In the data rows, zero lies at 4.5, halfway between 4 and 5.
Here are some points, one per row:
[5 4 5 5 3 5 2 1 2 2 4 6 5 6 6 4 5 4 4 4 4 3 5 5 5 1 3 2 5 5 3 5 4 4 5 6 4 7 6 5 6 5 7 3 4 8 6 6]
[4 0 4 5 6 4 5 4 2 2 4 5 4 4 7 0 1 1 3 3 7 7 9 3 3 5 4 4 4 6 7 9 4 5 7 4 4 5 6 5 4 7 6 5 3 6 4 7]
[3 7 4 5 2 4 8 1 7 3 4 5 7 3 3 5 4 6 5 3 3 4 7 5 7 7 3 4 6 3 3 2 4 7 8 3 0 5 5 3 5 5 3 5 6 3 6 6]
[5 5 2 4 4 5 7 5 2 6 7 4 4 5 7 4 4 6 5 5 4 4 3 4 4 5 4 3 4 5 5 4 1 3 4 6 5 3 4 4 4 5 5 4 4 2 7 3]
[6 2 2 2 3 8 6 4 2 9 4 3 5 3 5 8 3 3 6 3 5 1 4 2 5 6 4 5 2 6 7 4 7 5 6 3 3 3 5 5 6 6 6 7 2 7 1 5]
[2 6 5 3 3 2 3 4 8 7 4 3 9 2 4 6 7 5 0 1 7 5 7 7 7 1 4 2 4 7 8 4 3 6 2 6 6 4 0 9 7 5 3 2 5 6 4 4]
[3 6 4 4 4 4 3 3 2 5 4 6 3 4 5 4 3 5 3 3 7 5 4 7 2 4 5 4 4 6 4 7 4 3 4 6 5 7 6 5 5 6 7 6 4 7 6 5]
[5 5 2 2 5 4 7 5 3 4 7 5 4 6 5 5 6 4 5 6 5 3 3 3 4 4 6 5 4 5 5 6 2 6 5 3 4 3 4 4 1 3 6 5 2 3 5 4]
[7 2 4 7 7 2 6 5 3 5 6 3 5 6 3 5 3 7 4 4 4 4 3 4 5 5 5 5 4 3 7 3 3 5 5 3 5 4 4 6 4 7 5 4 5 5 6 3]
[8 3 5 0 5 6 4 7 5 6 6 7 1 5 4 4 6 8 1 4 5 4 4 5 4 3 3 3 9 3 5 5 4 2 4 6 3 1 4 6 4 6 4 6 6 3 8 7]
[4 6 3 4 3 3 3 2 5 3 3 5 3 5 6 5 3 5 4 4 7 4 5 4 5 4 6 4 2 5 4 6 3 4 6 6 6 5 6 4 4 4 6 6 3 7 8 6]
[3 4 5 6 6 4 1 3 2 4 5 7 8 4 6 7 6 2 4 3 5 2 4 7 3 2 2 2 5 4 0 4 6 6 9 3 6 5 3 5 5 4 7 2 5 6 6 8]
[4 7 1 4 6 7 6 6 3 8 5 6 2 3 4 7 4 4 2 5 5 5 5 3 5 4 4 6 5 4 1 4 3 3 5 7 7 5 5 4 3 3 5 2 4 4 2 3]
[5 4 3 3 4 2 3 7 4 4 5 6 6 7 5 3 3 7 7 4 5 6 3 3 5 6 5 7 6 3 4 5 5 4 5 3 3 1 5 9 6 2 4 1 4 3 5 6]
[5 5 1 6 2 5 5 5 6 8 5 5 6 4 5 0 6 5 5 3 6 2 6 4 7 6 2 4 6 5 2 3 7 8 3 1 5 6 0 2 4 5 3 0 6 3 6 7]
[5 6 3 5 2 4 4 6 5 2 5 4 5 7 6 4 4 6 4 7 3 5 7 5 3 1 4 6 4 4 4 4 7 4 5 6 4 5 4 5 3 4 2 5 3 5 2 3]
[5 2 6 5 7 6 3 3 3 6 6 4 6 5 3 3 5 7 5 3 5 6 3 4 4 6 5 6 4 3 7 2 3 3 5 5 6 5 4 6 4 4 3 5 5 3 7 4]
[4 5 2 7 1 6 4 5 9 3 5 7 2 1 4 9 4 2 5 5 2 9 2 0 4 4 5 2 7 4 4 5 6 4 2 5 5 3 6 2 3 2 7 6 8 7 3 5]
[4 5 4 5 5 3 4 4 3 4 7 5 5 7 4 4 4 5 5 5 3 4 3 4 4 5 3 6 4 4 6 6 5 5 4 4 5 4 4 5 4 3 2 7 5 4 4 5]
[4 4 5 4 7 6 4 4 9 5 5 3 4 7 2 6 4 4 7 6 3 7 3 5 3 6 5 4 5 5 3 5 5 1 6 6 4 5 4 9 4 6 4 0 3 3 6 4]
[4 3 4 4 5 5 5 4 3 5 6 5 5 6 4 4 4 7 6 4 4 5 3 4 4 5 4 5 4 4 7 4 3 4 4 5 6 4 4 5 4 4 3 5 4 3 6 4]
[2 5 2 7 6 4 4 5 7 5 3 7 4 3 4 2 7 4 6 4 7 1 6 8 6 3 4 1 3 3 7 3 4 3 6 3 3 6 4 2 4 5 2 2 6 9 5 9]
[6 3 3 7 6 2 5 2 5 4 6 2 5 5 3 5 4 6 3 4 3 5 6 8 7 6 4 5 5 5 2 4 8 3 4 4 4 6 4 4 4 1 2 7 3 5 2 6]
[4 3 0 4 3 5 4 4 6 0 1 8 6 5 5 3 4 2 5 5 5 5 5 6 4 4 4 5 3 6 1 2 5 3 1 4 7 5 5 7 5 7 7 8 5 6 8 4]
[7 4 5 4 8 4 4 3 4 5 7 4 4 5 4 4 4 4 6 4 5 4 5 5 4 5 2 6 2 4 5 6 4 5 3 4 5 4 5 5 4 4 4 7 6 3 2 3]
[6 5 4 6 0 2 4 3 7 4 2 5 6 4 3 6 7 3 6 3 7 4 7 6 6 3 3 5 1 3 6 4 5 4 7 5 3 4 3 1 7 3 6 4 5 1 8 6]
[6 6 5 6 5 5 4 3 5 4 6 5 2 4 5 4 3 3 4 5 5 1 4 3 4 5 2 7 2 6 2 7 3 6 4 5 6 3 5 5 6 3 1 6 6 4 1 2]
[4 3 5 5 4 5 5 9 4 3 4 4 1 2 5 7 5 5 6 3 0 5 6 7 4 6 8 8 4 5 5 5 0 8 4 2 3 5 3 4 3 1 5 4 5 8 5 4]
[3 3 5 5 4 2 2 4 5 8 5 3 5 5 5 4 7 3 2 3 1 5 5 4 2 2 1 5 8 6 1 6 2 6 6 5 7 7 7 3 8 6 7 7 2 4 6 7]
[4 3 4 7 3 5 5 8 2 4 6 6 4 1 5 5 5 6 6 8 8 4 2 3 4 4 4 4 5 5 2 6 3 4 3 6 4 4 2 6 4 6 5 7 1 3 5 3]
[7 6 7 5 4 9 4 6 5 2 6 4 4 3 8 9 4 3 5 3 2 6 3 2 1 5 8 6 3 6 4 4 4 2 4 5 4 6 2 2 6 6 3 4 4 6 3 6]
[4 5 9 4 3 6 5 6 7 3 4 7 4 3 3 1 4 4 5 4 0 0 5 7 6 4 9 0 2 0 1 8 5 4 5 6 7 7 7 6 4 6 5 6 6 1 1 7]
[4 2 7 5 6 5 3 3 5 4 5 4 5 7 4 4 5 6 6 3 4 5 3 5 6 5 3 7 4 3 7 4 7 4 4 5 4 5 4 5 3 3 5 4 4 5 4 2]
[3 2 6 6 7 5 4 3 5 3 5 2 5 6 4 3 6 3 5 3 4 5 4 7 6 7 6 6 5 4 3 2 8 3 6 6 3 2 2 7 4 0 5 5 4 6 4 3]
[7 5 6 3 7 5 4 6 7 7 3 5 3 5 3 3 4 7 3 6 5 8 3 3 4 3 4 5 4 2 5 2 2 5 7 6 4 5 4 8 2 7 5 3 5 4 4 7]
[3 5 5 3 5 5 4 3 3 3 3 5 3 4 6 5 3 4 2 6 5 5 6 5 5 5 3 4 3 5 4 6 3 3 4 6 6 6 6 4 5 4 5 5 4 7 7 7]
[2 7 4 8 1 3 3 4 4 5 3 6 7 3 2 3 8 5 1 5 4 2 6 4 6 6 6 5 5 5 8 4 4 3 6 5 0 5 4 3 6 5 6 2 7 2 3 4]
[4 3 2 2 6 7 5 7 5 0 4 0 6 3 4 6 6 7 6 3 6 1 3 2 3 6 6 5 3 8 6 3 5 6 4 3 3 4 6 3 5 8 5 4 6 4 2 8]
[4 6 9 6 6 1 6 6 1 4 1 4 2 5 3 8 5 3 7 3 6 1 9 0 5 5 5 2 9 6 4 2 7 6 2 5 4 6 3 7 0 7 3 3 7 5 5 4]
[4 4 5 5 5 5 3 4 4 3 5 4 6 6 5 4 4 6 6 6 3 5 4 4 4 4 3 6 4 3 7 5 6 3 4 5 6 5 4 4 3 4 3 6 3 4 4 3]
[5 7 2 5 5 6 4 7 3 5 4 3 4 5 6 5 4 4 6 5 3 5 4 6 4 5 2 3 4 4 5 4 3 3 4 7 5 4 5 4 5 4 5 5 4 3 4 3]
[2 3 5 0 5 4 7 5 5 1 6 5 4 2 5 4 4 6 6 3 7 3 5 6 7 5 5 5 5 5 4 0 6 7 6 2 2 6 7 3 7 7 6 5 6 1 3 3]
[6 6 4 4 4 5 5 4 5 4 6 4 3 4 5 4 4 5 5 6 4 3 5 4 3 4 2 6 3 5 4 6 4 5 4 6 6 3 5 4 5 3 4 5 4 4 2 3]
[4 2 5 4 4 8 7 6 5 5 2 4 4 3 5 7 3 8 4 6 3 2 3 8 2 6 4 5 4 9 6 7 3 7 6 3 4 6 3 3 2 0 7 3 5 3 4 4]
[4 9 5 6 8 5 3 4 5 5 1 7 4 2 5 2 6 2 5 5 2 3 4 1 7 1 6 5 9 3 8 7 7 3 6 0 5 6 2 5 8 3 5 4 3 2 5 3]
[4 5 3 4 5 4 4 6 5 6 5 3 4 4 6 4 5 5 3 6 2 6 4 5 5 5 5 5 3 6 1 8 7 3 5 6 5 4 4 4 2 8 4 4 4 5 6 0]
[5 5 3 5 4 5 5 3 6 7 3 3 8 6 7 4 6 4 4 7 7 6 6 2 3 3 9 3 8 2 2 6 2 3 2 3 4 5 7 4 7 1 2 5 5 6 2 3]
[6 5 8 3 7 5 2 4 7 8 6 3 3 5 4 3 3 4 5 7 5 6 6 5 4 4 5 5 3 5 5 1 2 3 5 4 5 4 3 6 2 6 7 5 6 3 3 6]
[5 6 3 5 4 6 6 5 4 5 6 4 3 4 6 4 3 5 5 5 4 3 5 4 4 4 4 5 4 5 4 5 3 5 4 7 6 2 5 4 5 3 5 5 4 4 4 3]
[5 3 7 2 6 4 5 7 6 7 5 2 6 4 3 2 3 3 6 5 5 2 2 5 3 7 4 7 4 3 7 3 5 5 4 3 2 4 3 6 6 4 8 2 6 6 8 5]
[4 2 5 5 6 5 4 4 3 5 6 5 5 6 4 4 5 7 5 4 4 5 3 4 5 5 3 6 4 4 7 4 4 4 4 5 5 5 4 5 3 4 3 6 5 3 5 4]
[6 5 2 5 4 2 4 5 4 2 4 3 6 7 4 4 4 5 3 8 3 6 5 5 6 4 4 4 5 6 3 5 7 3 6 5 4 5 3 5 5 2 0 7 4 5 2 5]
[3 8 5 5 4 5 4 3 5 4 4 6 1 5 5 6 7 4 1 5 5 6 6 4 4 5 5 2 4 0 5 3 8 7 4 3 3 7 6 5 8 6 4 5 5 2 5 1]
[6 6 9 4 6 6 9 7 3 6 4 4 7 5 3 2 5 5 5 0 6 5 4 2 4 6 2 1 0 9 4 3 6 5 5 1 5 3 7 1 5 3 6 4 2 7 3 3]
[7 5 7 3 0 2 3 3 6 3 5 3 5 5 5 3 4 4 5 6 6 5 2 8 4 7 2 6 9 4 7 4 5 4 5 4 6 2 5 4 2 8 3 3 3 6 2 4]
[5 4 5 6 1 2 4 4 1 3 7 2 4 6 2 4 5 3 4 6 4 7 3 8 6 5 6 4 6 6 6 3 8 5 5 4 6 2 4 4 3 4 3 6 4 6 3 5]
[4 6 5 7 3 7 4 6 7 7 3 5 7 8 7 7 4 0 1 5 9 5 5 6 5 3 7 5 6 2 3 6 3 4 0 3 3 5 8 4 2 2 2 4 4 3 4 4]
[4 5 3 4 4 3 3 7 3 2 6 4 6 6 3 6 4 7 5 5 4 7 4 4 5 5 5 4 5 4 4 7 5 5 5 4 6 1 4 3 3 6 4 6 3 4 5 3]
[3 4 5 0 2 5 7 7 4 2 4 3 3 4 4 6 5 3 8 1 2 5 6 7 5 6 7 5 5 6 4 4 1 6 7 2 3 7 3 3 4 3 5 6 9 6 5 2]
[5 5 7 7 6 3 5 5 5 5 4 3 6 5 1 4 3 7 6 3 5 7 4 6 4 3 8 5 6 4 5 4 5 8 3 4 3 0 1 0 8 9 6 3 7 8 3 5]
[3 3 5 4 5 3 7 2 2 5 2 6 3 4 8 6 5 4 3 5 4 7 5 4 4 5 4 5 2 4 4 5 3 3 3 5 6 3 6 5 7 6 7 5 4 7 4 7]
[6 5 6 3 8 1 4 5 5 7 1 9 3 4 4 6 5 3 5 5 2 4 4 2 2 6 8 3 7 8 6 3 7 6 1 9 5 6 6 1 3 3 3 5 1 3 4 2]
[2 6 6 5 5 6 5 1 4 5 3 4 4 1 3 6 6 4 6 7 6 5 5 5 6 2 8 3 4 5 3 4 7 7 6 3 3 4 8 6 6 7 0 3 7 1 8 4]
[3 5 5 3 5 6 4 3 3 3 3 5 3 4 6 5 3 4 2 6 5 5 6 4 5 5 3 4 3 5 5 6 2 3 4 6 6 6 6 4 5 4 5 5 4 7 7 7]
These points spread out most along one direction. Take the direction at right angles to it along which they spread out most. Go by this last direction. For each point below, how far along it does it lie, from 0 to 99? The average is 50, and the first point in the table lies past the average. One standard deviation of the points above along it is 16.
[3 3 5 4 5 3 7 2 2 5 2 6 3 4 8 6 5 4 3 5 4 7 5 4 4 5 4 5 2 4 4 5 3 3 3 5 6 3 6 5 7 6 7 5 4 7 4 7] 72
[8 3 5 0 5 6 4 7 5 6 6 7 1 5 4 4 6 8 1 4 5 4 4 5 4 3 3 3 9 3 5 5 4 2 4 6 3 1 4 6 4 6 4 6 6 3 8 7] 50
[6 5 2 5 4 2 4 5 4 2 4 3 6 7 4 4 4 5 3 8 3 6 5 5 6 4 4 4 5 6 3 5 7 3 6 5 4 5 3 5 5 2 0 7 4 5 2 5] 57
[5 4 3 3 4 2 3 7 4 4 5 6 6 7 5 3 3 7 7 4 5 6 3 3 5 6 5 7 6 3 4 5 5 4 5 3 3 1 5 9 6 2 4 1 4 3 5 6] 34
[3 5 5 3 5 5 4 3 3 3 3 5 3 4 6 5 3 4 2 6 5 5 6 5 5 5 3 4 3 5 4 6 3 3 4 6 6 6 6 4 5 4 5 5 4 7 7 7] 77
[3 6 4 4 4 4 3 3 2 5 4 6 3 4 5 4 3 5 3 3 7 5 4 7 2 4 5 4 4 6 4 7 4 3 4 6 5 7 6 5 5 6 7 6 4 7 6 5] 74
[5 3 7 2 6 4 5 7 6 7 5 2 6 4 3 2 3 3 6 5 5 2 2 5 3 7 4 7 4 3 7 3 5 5 4 3 2 4 3 6 6 4 8 2 6 6 8 5] 16
[5 7 2 5 5 6 4 7 3 5 4 3 4 5 6 5 4 4 6 5 3 5 4 6 4 5 2 3 4 4 5 4 3 3 4 7 5 4 5 4 5 4 5 5 4 3 4 3] 57
[6 5 8 3 7 5 2 4 7 8 6 3 3 5 4 3 3 4 5 7 5 6 6 5 4 4 5 5 3 5 5 1 2 3 5 4 5 4 3 6 2 6 7 5 6 3 3 6] 40
[4 5 2 7 1 6 4 5 9 3 5 7 2 1 4 9 4 2 5 5 2 9 2 0 4 4 5 2 7 4 4 5 6 4 2 5 5 3 6 2 3 2 7 6 8 7 3 5] 73
[4 3 4 4 5 5 5 4 3 5 6 5 5 6 4 4 4 7 6 4 4 5 3 4 4 5 4 5 4 4 7 4 3 4 4 5 6 4 4 5 4 4 3 5 4 3 6 4] 40
[6 6 9 4 6 6 9 7 3 6 4 4 7 5 3 2 5 5 5 0 6 5 4 2 4 6 2 1 0 9 4 3 6 5 5 1 5 3 7 1 5 3 6 4 2 7 3 3] 32
[4 0 4 5 6 4 5 4 2 2 4 5 4 4 7 0 1 1 3 3 7 7 9 3 3 5 4 4 4 6 7 9 4 5 7 4 4 5 6 5 4 7 6 5 3 6 4 7] 64
[4 4 5 4 7 6 4 4 9 5 5 3 4 7 2 6 4 4 7 6 3 7 3 5 3 6 5 4 5 5 3 5 5 1 6 6 4 5 4 9 4 6 4 0 3 3 6 4] 44
[4 6 5 7 3 7 4 6 7 7 3 5 7 8 7 7 4 0 1 5 9 5 5 6 5 3 7 5 6 2 3 6 3 4 0 3 3 5 8 4 2 2 2 4 4 3 4 4] 76
